In the rows, zero is written as 100.
One turn moves every row onto another: examples first, then more rows asked
voto: 134  91  108  73  116  105  92  89  118  116  104  107  135  85  66  96  95  133  122  108  101  101  120  105  109  124  89  116  87  115
Vifon: 88  127  134  127  93  117  76  108  93  84  53  94  96  102  88  117  122  81  106  106  104  78  96  112  87  93  121  132  67  109
Fadi: 110  77  128  56  87  86  105  134  92  116  116  81  102  62  105  99  91  93  101  89  95  98  115  73  114  110  113  118  103  110
vor: 131  83  88  72  103  112  92  70  100  124  107  78  131  91  92  93  117  137  97  102  105  94  104  90  98  88  94  72  91  79
zubog: 93  117  131  119  74  90  68  99  79  99  61  91  133  84  104  100  115  99  93  89  105  73  96  58  94  114  128  111  101  87
nis: 112  52  87  96  95  93  113  104  118  78  136  89  92  88  67  102  81  116  86  103  98  88  108  133  89  87  125  91  101  105
boreg: 94  86  80  86  111  134  95  104  95  82  104  55  98  70  90  89  100  136  102  87  107  110  115  81  87  104  84  115  77  100
bek: 71  103  120  102  105  87  105  92  104  149  91  69  103  111  94  102  100  93  75  81  139  125  82  108  96  109  103  110  105  105
mumod: 138  102  90  111  82  80  114  129  91  115  110  63  131  74  63  77  93  94  69  99  106  97  98  105  91  101  97  106  91  85
dak: 110  105  106  93  103  135  73  74  123  103  93  93  121  125  49  117  85  109  90  100  70  94  126  97  110  123  121  109  94  93
novi: 122  100  106  79  98  106  113  86  107  96  122  106  126  68  55  99  96  122  113  96  120  113  98  131  99  112  142  92  75  106
Sodi: 124  69  113  138  78  109  106  91  92  64  81  111  114  105  112  112  112  70  111  94  100  98  79  112  64  130  109  118  113  101
Fosa: 126  71  129  84  60  95  106  90  111  123  123  100  97  110  73  87  103  79  85  92  79  100  103  113  88  96  134  121  111  117
Rosud: 99  101  120  78  158  145  60  101  93  91  74  88  108  82  97  97  99  98  102  115  92  103  86  93  91  96  120  94  112  113
rigu: 114  115  111  105  79  72  112  83  118  115  84  90  115  108  80  98  121  77  98  92  138  99  95  129  81  102  65  96  97  88
peva: 81  79  124  97  101  132  105  77  80  64  108  72  95  101  86  123  71  86  112  96  69  107  99  124  76  112  121  94  96  97
gof: 82  111  117  108  102  94  119  88  105  152  97  83  95  115  85  106  100  88  83  88  144  116  72  112  97  102  99  114  112  104
Lub: 88  130  135  115  79  99  71  93  87  102  50  84  120  83  111  107  116  101  98  85  96  77  91  69  98  119  126  121  99  86
vimam: 136  83  106  110  91  108  82  76  120  93  97  65  134  104  96  92  95  71  87  110  59  92  90  124  71  104  108  71  126  110
tezod: 124  78  124  115  87  68  118  107  124  114  115  83  119  110  118  74  112  78  109  105  101  104  97  72  86  144  100  101  91  110
luvaf: 114  74  92  112  85  68  98  111  108  120  73  73  82  64  78  94  133  85  96  86  132  87  86  115  105  88  97  108  86  94
guf: 109  100  105  108  96  111  101  73  129  79  63  95  73  94  100  93  110  58  63  111  101  96  85  135  99  97  125  92  118  107
nufi: 119  84  89  111  85  118  70  104  91  53  83  84  132  90  119  115  99  111  109  88  82  93  115  76  70  110  117  75  89  100
mifaz: 125  80  108  77  82  105  68  82  129  96  109  95  120  104  71  116  105  81  95  82  87  80  123  95  106  128  162  92  91  105
Zamul: 67  104  95  114  130  95  128  122  115  105  94  82  100  79  104  90  74  89  98  95  115  116  74  92  87  100  84  123  106  87
Lazi: 107  99  122  108  82  97  121  136  103  118  87  127  82  99  97  103  103  58  104  117  97  95  96  86  92  93  112  131  97  80
Famid: 138  113  108  92  69  121  128  77  125  98  90  90  116  129  83  110  84  94  90  118  90  77  112  92  93  139  104  90  89  79
nir: 124  141  104  98  63  117  108  114  80  95  83  95  137  74  113  90  94  113  110  92  90  111  101  74  79  102  127  111  92  102
lora: 122  109  112  91  78  125  90  83  117  83  86  76  89  116  113  105  94  81  118  114  66  115  99  70  96  131  105  136  101  113
vata: 73  70  119  118  119  99  78  96  121  104  81  79  102  116  119  99  96  56  91  83  87  106  83  77  83  112  85  113  115  94
zal: 93  109  114  111  119  104  95  107  101  51  65  91  123  61  119  110  107  132  105  106  110  84  86  97  101  116  102  86  100  97
fab: 92  116  116  122  111  108  104  103  105  49  68  97  138  64  114  105  101  129  111  113  103  83  81  91  95  110  115  76  111  102
Nunak: 92  68  102  105  130  94  98  96  139  98  95  81  93  128  107  126  101  78  74  97  129  85  94  107  105  116  94  81  128  112
Lezi: 100  111  84  92  95  90  80  85  148  101  83  84  107  107  92  111  103  78  58  98  113  96  99  109  103  79  90  69  127  79
Gosok: 129  73  106  79  87  97  76  86  124  86  119  108  104  104  77  128  106  85  97  72  93  79  122  97  109  128  152  102  88  100
Nufip: 112  106  123  104  110  112  89  144  95  110  62  80  100  94  67  118  90  84  127  104  108  80  97  81  90  139  103  128  74  98
vut: 114  99  114  75  93  117  111  79  112  104  126  117  113  67  66  106  99  122  105  79  109  110  91  132  95  106  142  101  80  109
funa: 78  54  97  104  123  135  91  104  112  96  87  110  91  78  106  99  109  84  102  100  92  85  100  113  61  72  102  78  104  91
zam: 99  92  72  101  89  116  99  127  98  108  92  92  112  52  104  97  106  109  65  78  109  97  87  82  88  77  134  114  133  87
Gonis: 100  108  112  98  123  104  66  127  119  82  67  99  101  60  117  111  117  111  98  121  112  77  97  98  105  75  114  105  91  124
zuk: 85  77  102  106  128  83  105  102  138  89  89  70  97  133  111  130  92  85  86  100  122  103  94  110  107  125  98  81  127  109
lin: 71  101  78  122  108  122  106  85  114  106  119  57  109  94  89  83  87  110  76  98  86  106  88  91  74  95  132  71  104  84

voto turns into -> rigu
Fosa turns into -> vata
Now these:
zal turns into -> novi
vimam turns into -> funa
vut turns into -> bek
Sodi turns into -> peva
vor turns into -> luvaf

